In the data rows, 128 means zero.
Each row of this table is followed by its label. One hidden rule gives the labels. It looks at one to three of the table's principal directions, none of them among the few with the most spread.
[106 131 104  94 128  91 144 151  88  83  98 162 150 165  95 141 105 185
  96 100 133 141 100 172  99 125 128 125 117 133 107  93 145 169 127 120
  65 128 155 141 109 156 169 123 133 153 159] C
[120 139 133 165 131 192 129 100 135 138 129 101 128 131 121 104  78 143
 153 101 104 156 158 158 205 128 149 148 162 133 153 200 192 153 135  91
 136 117 141 134 117 153 151 102 128 119 108] C
[167 138 139 140 134 160 134 117 112 151 135 126 131 103 106 133  90 111
 143 138 124 111 126 137 143 118 139 136 133 137 133 167 126 167 145 123
 153 105 109 127  75 134 138 140 132 116 104] B
[127 110 135 140 140 113 147 160 115 128 142 132 119 128 112 143 110 131
 109 154 127 140  65 135 106 138 133 123 147 104 110 117 100 124 106 168
 151 106 124 145  84 131 117 145 162 133 146] D
[154 125 116 138 145 119 114 120  96 164 159 100 144 134 136 199 149  69
 158 147 124 137  58  99  90 120 129 144 116 123 131 109  39 113  93 150
 172  96  69 119  62  78 134 167 149  95 123] C
[125  94 130 163 137 118  99 118 121 106 133 109 123 177 129 135 157 141
  88 118 127 178  93 131 108 138 138 136 147 111 151 107 117 109 116 163
 115 102 141 125  98 125 125 110 135 132 151] F
[128 127  84 107 113 159 140 130 125 138 161 103 142 136 122 165 142 123
 149 133 134 119  82  84 131 122 122 139 113 148 156 173  87 137 109 124
 125  96  60 126 102  95 127 123 129 106 139] D
[131 108 111 136 168 143 149 114 131 151 128 114 123 117  92 138 138 125
 114 119 129 183 113 145 102 158 132 147 148  99 140 125 103  90 105 161
 143 105 100 140  85 122 152 125 187 104 153] G
[116 102 124 136 125  85 130 138 128 102 119 115 150 162 159 131 187 131
 102 105 126 124  86  88  72 144 121 121  89 131 128 100  77 127 109 127
  93 124 126 131 133  91 128 136 118 123 122] E
[134 139 121 115 120 128 122 104 106 113 117 133 119 149 108  99 117 138
 124 114 142 135 180 164 142 101 146 129 108 147 146 107 168 155 155 123
 106 134 154 128 138 140 139 120 106 131 127] F
[138 136 125 126 150 106 138 112 127 117  89 126 138 122 152 121 151 134
 100  93 112 144 165 127  86 145 111 128  96 126 118 133 147 119 135 119
 109 145 158 153 157 145 144 140 114 129  96] G
[137 127 131 119  97 144 146 142 148 105 155 109 118 114 128 135 126  99
 165 179 148 121 135 108 149  98 148 127 132 138 121 126 163 107 121 148
 134 141 108 121 152 122  89 131 123 127 149] D
[ 92 145 117 116 110 172 134 130 142 172 190  97 119 104 140 149 125  70
 208 169 129 126  90  93 189 101 126 158 137 127 151 163 103 114 110 119
 214 114  56 120 145  95 130 134 154  81 130] G
[108 126 146 118 108 121 131 153 138 136 147 148 145 109 127 153 153 109
 133 171 138  94  63  58 106 151 108 122 121 122 121 141  73 135 117 130
 137 126  89 113 120 118 126 141 141 120 141] G
[140 107 148 143 170 142 143 142 123 151 131 147 136 120  83 101 102 148
 113 119 107 127  88 157 116 169 127 122 138  90 110 143 102 143 119 127
 140 103 141 152  85 113 142 142 169 122 122] D
[ 41 105 185 146  79 149 147 149 212 105 146 116 108 118 164  46 152 120
 176 145 120 117 136 101 215 121 138 134 160 116 114 137 200 106 116  81
 139 180 138 105 239 124 128  91 158 124 143] F
[148 102 129 161 151 147 112 127 115 130 137 143 136 143 103 118 123 159
  85 106 116 146  95 150 123 154 139 122 149 113 150 133  96 132 122 141
 123  93 132 141  63 122 133 116 141 138 122] D
[ 91 103 148 130 129  92 145 147 133 125 135  99 166 136 174 142 174 109
 156 103  94 134  56 108 102 126 125 143 108 124  93 100  97 103  84  88
 130 134 107 122 152  75 164 148 179  98 111] B
[136 146  82 122 133 148  96  95  86 134 171 111 103 153 103 139 111  92
 162 156 161 180 162 164 166  69 163 154 119 144 196  94 145 111 140 173
 184 109 113 133 111 132 118 126 111 112 139] G
[ 89 157 116  92 119 109 140 135 134 135 101 148 114 121 126  96 108 158
 127 115 144 116 199 152 149 130 115 118 116 144 125 118 167 135 154 108
 114 159 165 125 186 155 123 116 111 139 138] D
[162 137 110 125 130 144 120 102 102 121 116 135 136 127 120 157 119 140
  99 108 119 129 129 139 116 119 134 128 123 141 138 140 122 156 141 134
 109 111 116 135  93 144 150 131 114 131 109] F
[202 161 110 126 165 123 126 116 106 167 113 150 148  72 148 166 129  96
 122 123 117  86 143 102  72 149 101 116  97 131 124 163  55 128 144 123
 155 114 108 158  91 127 124 165  94 125  58] G
[108 124 102 110 134  85 122 154  83 132 144 143 128 164 103 165 125 130
 115 150 150 137  63 129  90 126 123 124 116 123 133  77  65 138 108 168
 139 106 115 130  83 118 127 147 139 131 165] A
[ 85 142 127  89  72  63 129 182 113 110 163 115 169 130 211 170 178  88
 179 159 131  62  55  46 105  89 103 119  73 172 108 102  71 123 105  90
 141 142  89 117 192  79 112 161  98 117  98] F
[102 127 136 126 115 143 127 118 136 135 145 114 114 133 140 102 129 123
 148 121 118 141 144 144 171 103 137 136 131 134 136 121 160 117 123 113
 150 140 125 123 159 117 137 121 143 117 124] F
[187 166  96 143 135 124  94 101  84 111 112 127 121 143 131 190  97 110
 118 146 147 147 157 134 110 108 133 133 136 140 149 144 137 146 153 165
 125 111 143 141  77 182 110 131  59 153 123] F
[ 98  81 168 152 127 139 140 136 146 136 141 107 160 137 121 127 160 131
 138 116  98 138  49 106 125 155 139 139 144 115 110 134 106 118  86  98
 111 119 101 102 110  87 165 128 204 103 136] G
[ 76 118 156 111 110 104 147 158 168  96 131 144 129 135 135  86 163 126
 148 151 134 123 130 113 134 146 133 118 119 102  97  99 156  96 124 106
 105 162 165 132 220 118 109 119 141 133 154] G
[ 65 109 155 124 104  75 114 151 154 142 152 118 123 144 178 116 209  81
 154 160 140 113 105  64 117 130 120 126  96 128 130  73  80  79 110 121
 157 153 126  97 205  83  98 141 143 111 135] C
[144 113 136 144 159 200 142 109 157 170 131 133 111  92  83 111  99 148
 114 110 104 148 126 158 162 159 127 141 181  96 131 186 136 125 127 128
 151 105 102 130  83 137 155 107 187 116 136] C
[ 97 141 148 118 106  92 142 161 150  81 122 150 152 125 162 105 153 127
 135 148 132  97 116  75 107 146 112 111  90 120 103 132 141 133 135 101
 102 161 159 149 197 133 110 134  89 139 116] G
[163 136 124 130 131 104 129 126 122 133  86 138 150 117 153 184 146 127
 100 104 115  88 109  97  72 154 106 115 125 134  95 141  67 152 126 112
  86 124 116 119  97 133 142 141 109 141 109] F
[186 132 114 115 111 139 117 114 115 109 130 130 146 106 138 185 144 106
 123 133 132 105 108 108 103  89 133 137 119 155 131 131 106 147 142 138
 120 114  74 112  87 127 141 134 111 127 111] A
[121 139 150 145 102 134 119 122 141 119 142 117 127 118 167 123 133  86
 170 146 125 107 127 100 161  95 137 138 124 138 129 134 140 141 133 107
 158 146 115 117 154 126 131 132 108 119 102] C
[216 158 116 107 177 142 136 107  97 166  98 165 124  71  87 149  78 120
 114 121 121 112 187 188 100 126 128 122 121 123 105 132 127 140 161 141
 148 121 138 148  81 155 135 161 129 136  93] B
[ 75 143 107 128 122 111 108 131 114 107 140  89 134 190 152 111 113 140
 176 109 130 171 146 153 169 103 128 146 122 139 147 119 186 117 116 101
 125 139 166 133 176 119 125 110  98 125 143] D
[ 74  89 162 136 135 114 187 143 199 145 100 122 132  89 150  63 189 141
 108 103 112 110 129  79 104 190 118 122 109 112 109 149 110 101 117  94
 109 153 128 122 192 109 140 120 193 102 115] C
[128 137 130 135 120 163 114 113 108 134 162 122 111 146 103 118  80 114
 170 142 127 139 116 165 188  83 152 143 146 125 140 129 156 160 129 126
 165 118 115 126 100 121 143 126 132 119 137] F
[ 97 159 128 131  98 169 117 122 143 122 154  95 127 143 143 120 108 107
 195 147 134 149 171 129 213 106 140 150 146 142 151 171 203 119 137  92
 146 134 143 124 182 140 110 103  98 120 134] G
[203 109 127 147 155 149  89 100  97 140 138 127 142 119  88 191 128 106
 114 141 131 147  88 140  89 123 140 143 156 120 141 116  83 121 126 174
 137  88  85 107  27 121 145 138 150 121 136] G
[131 131 124 120 147 109 128 129 129 150 115 168 108  93 109 132 115 119
 124 153 141 106 131 131 108 136 125 115 141 111 114 101  95 118 132 153
 145 146 122 123 123 150 132 138 149 138 137] G
[132 141 111 119 115 117  98 113 144 111 130 118 107 145 141 143 152 106
 137 156 160 142 173 109 127 114 131 129 122 128 145 103 144  97 147 160
 123 143 140 110 168 133  80 115  83 134 159] A
[138 117 138 132 165 121 108 114 120 152 117 139 141 142 126 119 146 135
 114  84  98 138 130 158 109 150 120 127 114 108 116 102 102 116 119 106
 128 127 149 132 125  96 148 142 146 123 107] C
[169 132 144 161 138 148 114 102 144 137 118 124 134 115 157 138 148 106
 116 110 105 122 143 110 122 147 130 123 127 116 124 149 105 123 133 115
 130 125 129 134 115 116 120 135 105 126  90] D
[171 132 137 156 137 165 108  97 120 139 131 111 119 123 124 146 101 107
 139 121 114 140 135 157 153 107 142 143 159 123 131 145 140 143 135 133
 151 110 117 123  85 133 142 127 125 122 114] F
[ 91 158 110 123 118 134 129 126 121 170 156 110  98 116 121 153 105 101
 149 180 159 147 128 101 152 131 126 136 142 128 163 146 106 115 133 168
 186 112 101 121 120 144  99 129 131 103 158] F
[102 128 113 123  77  97  90 128 102  70 145 128 133 174 145 162 151 121
 128 162 163 134  95  91 129  74 148 137 114 165 165  90 138 149 140 153
 106 132 114  96 130 150 125 112  91 141 155] C
[ 49 101 148 138  85 130 124 157 157  92 185 105 133 154 138 114 160  94
 198 198 145 140  65  69 174 112 149 141 140 122 142 118 154  90  88 127
 143 150 111 112 197 112 115 116 154 116 166] G
[108 163 106  86  98  66 121 154  89 136 132 123 150 133 191 171 156 108
 141 129 138  93 126  95 101  96 101 123  74 180 131 102  88 128 133 105
 143 132 119 123 163 115 115 154  87 126  95] E
[ 92 103 155 141 100 144 170 140 180  99 106 125 122 115 123 105 123 155
 119 127 122 115  96 101 144 143 132 130 160 118 100 163 162 161 119 114
  87 148 111 108 134 151 155 100 165 130 161] A
[112 122 133 133  83 141  92 111 132 111 162  98 121 157 164 135 161 106
 147 143 131 134 128  99 169  81 145 137 123 159 160 119 151 117 129 126
 137 133 109  98 160 111 110 115 106 122 126] D
[173 132 131 132 135 139  92 116 119 141 147 142 123 105 112 144 123 105
 130 164 146 121 148 130 126 117 140 123 136 130 148 113 113 105 152 162
 154 118 122 114 107 129  94 133 113 131 123] D
[123 155 115 158 136 172 110 100 103 136 147 118 128 138 122 126  76 128
 152 119 118 167 138 158 189 111 151 149 146 131 169 170 162 151 138 116
 163 109 133 148  95 155 149 115 113 119 106] G
[ 71  85 172 154 133 146 176 148 185 155 144  89 117 107 141  56 142 134
 152 108  99 147 111 140 169 154 134 137 163 101 107 140 147  82  91  97
 155 134 122 126 166  87 141 112 216  96 133] F
[191 149  97 124 157 151 147 112 119 182 114 133  96  77 102 160  85 109
 120 136 142 109 159 145 114 127 123 129 146 128 131 155  85 144 145 166
 167 104  90 131  57 148 120 141 131 124 122] D
[151 132 132 100 110  69 111 135  78  85 106 177 132 147 111 159 118 133
 100 147 147  86  85 137  75  86 135 113 103 140  99  64 105 195 155 150
  91 133 134 113  95 151 151 148 108 154 140] G
[105 133 107 115 105 172 150 138 138 131 146 121 116 123  94 134  77 149
 152 147 138 109  88 116 173 118 124 138 159 133 137 187 138 178 124 129
 129 112  80 119 100 142 144 106 140 121 164] F
[ 65 118 157 136  82 105 112 163 147 105 181 109 116 148 172 100 145  87
 195 183 141 109  85  91 178  82 137 132 129 131 129  93 140 111 110 122
 174 153 123 110 198  99 101 127 122 121 139] E
Here are more rows. What is the label of each one?
[146 118 132 133 137 129 129 115 127 112 106 147 132 118 104 134 138 136
  92 126 137 137 125 127  97 141 131 133 132 121 134 127 125 141 144 149
 108 122 125 125 100 156 150 121 138 133 136]: G
[ 90 163  99 108 108 123 136 131 113 155 132 103 121 130 164 128 107 132
 153 117 132 116 158 120 165 105 112 136 112 169 154 166 140 144 140  99
 153 125 125 129 161 140 124 123 102 117 106]: E
[190 138 136 154 149 148  88  79 116 128 136 119 145 122 129 146 145  75
 158 131 126 154 167 138 123 113 155 143 119 123 145 109 132  99 140 129
 141 127 129 126 109 111 128 139 106 114  99]: G
[ 98 113 128 124 123  59 127 159 131 124  91 163 115 129 147 117 152 171
  57 130 145  90 125  91  70 164 101  89 115 139 123  99  84 127 133 155
  92 149 158 117 147 157 102 128 115 165 135]: D
[ 83  55 162 150 131 103 128 135 165 121 155 109 122 148 136  85 205 113
 128 135 121 150  74 105 110 135 152 128 123 102 126  55  97  65  84 146
 132 144 115 104 164  64 129 129 204 104 150]: D
[100 149 147 136 105 125 128 122 120 110 109 116 155 143 157 139 120 133
 146 106 107 129 115 114 144 124 117 140 130 142 113 162 165 164 125  75
 102 141 137 124 140 148 172 122 115 127 114]: G
[130 100 146 160 129 152 115 133 147 116 140 127 143 137 143 124 153 130
 119 109 103 138  98 125 144 140 131 132 150 117 130 132 122 112 103 113
 128 125 122 130 119 113 139 118 140 137 114]: A
[152 147 101 113 151 112 133 125 140 160  90 158  89  91 130 112 119 144
  82 122 147 107 229 148 112 150 117  99 120 134 135 115 118 103 162 158
 134 145 166 138 157 165  78 130  97 156 113]: D
[ 99 109 165 140 150  74 146 129 141 134 110 114 148 132 174  95 192  91
 145 101 100 129 114 108  83 149 123 132  81 106  93  88 100 100 106  87
 133 154 152 139 186  83 155 159 162 100  90]: G
[ 85 121 120 101  98  83 121 131 145 106 137  97 113 147 166 131 187 104
 139 156 154 133 134  78 104 105 114 128  96 140 134  80 132  88 119 157
 126 158 118 108 209 107 100 131 114 114 157]: F
[128  97 163 163 119 162 125 116 160 104 124 122 122 137 106  90 115 143
 134 123 119 134 128 142 165 129 153 129 167 116 119 133 177 140 119 120
  98 143 136 108 122 130 143 104 148 136 147]: F
[194 128 138 155 146 164 126 103 115 136 120 134 133  97 109 143 100 119
 117 123 115 121 123 141 120 127 135 133 151 125 127 166 123 156 138 134
 134 107 107 136  56 147 154 133 131 130  99]: F
[112 130  95 141 130 133 106 115  97 105 129 119 110 180  93 142  78 159
 122 126 148 177 116 167 152 104 144 143 158 129 159 118 161 158 125 165
 117 114 135 123  77 162 143 103 117 141 177]: A
[141 105 130 159 139 163 112  92 122 105 146 110 134 169 108 116 143 120
 135 106 116 193 121 161 152 110 171 156 135 115 155 116 160 120 119 124
 120 112 128 130  93 113 157 110 151 115 135]: C
[149 143  94 119 146  86 121 137  90 147 105 148 141 126 135 182 135 140
  81 114 139 116 107 114  62 152 105 117 113 140 137 122  45 138 136 148
 119 100 119 135  71 141 127 140 109 139 119]: D
[144 146 127 132 129 127 119 136 130 129 132 119 139 118 141 151 127 119
 135 146 135 125 129 103 114 150 111 124 137 122 128 158 116 111 135 133
 130 115 131 137 128 131  99 126  97 128 127]: F
[ 99 140 109  97 106 120 112 131 108 115 135 123 138 158 121 129 131 148
 135 134 146 133 149 124 142 113 125 130 106 161 156 128 163 131 142 119
 104 130 144 117 165 138 118 117 104 132 141]: G
[115 120 120 118 161 104 144 123 128 169 127 122 115 103 119 144 152 102
 119 138 134 151 106 115  80 150 113 138 120 102 126 101  71  92 112 167
 170 122  97 130 115 113 141 151 180  96 142]: G
[176 149 107 124 153 161 148 128 101 139 118 153 122  96  79 145  51 141
 122 136 129 111 128 164 132 127 130 125 143 123 121 168 131 181 142 148
 142 108 119 157  62 166 142 143 121 139 117]: A
[104 110 139 114  97  74 142 179 156  95 134 139 132 125 160 135 178 113
 130 174 152  88  88  61  86 136 116 106 113 128 101  95  94  98 111 142
 107 153 123 118 176 116  85 134 121 146 151]: D
[103 154 116 104 122 110 162 141 138 126 100 127 130 115 143 116 124 158
 105 119 132 124 174 109 113 157 109 111  97 141 121 157 156 127 142 119
 102 145 158 147 176 151 103 131 104 131 122]: D
[123 141 119 131 155 119 130 105 131 144  82 141 118 116 132 113 119 153
  96  83 118 143 179 157 117 151 112 127 133 121 126 128 138 128 141 121
 117 144 155 136 135 159 156 119 128 135 116]: G
[162 140 123  99 115 126 150 118 118 117 114 125 138 111 123 137 125 127
 128 121 132  97 129 117  99 107 118 129 101 148 111 146 131 169 147 117
 101 124 100 125 110 122 148 136 117 117 120]: F
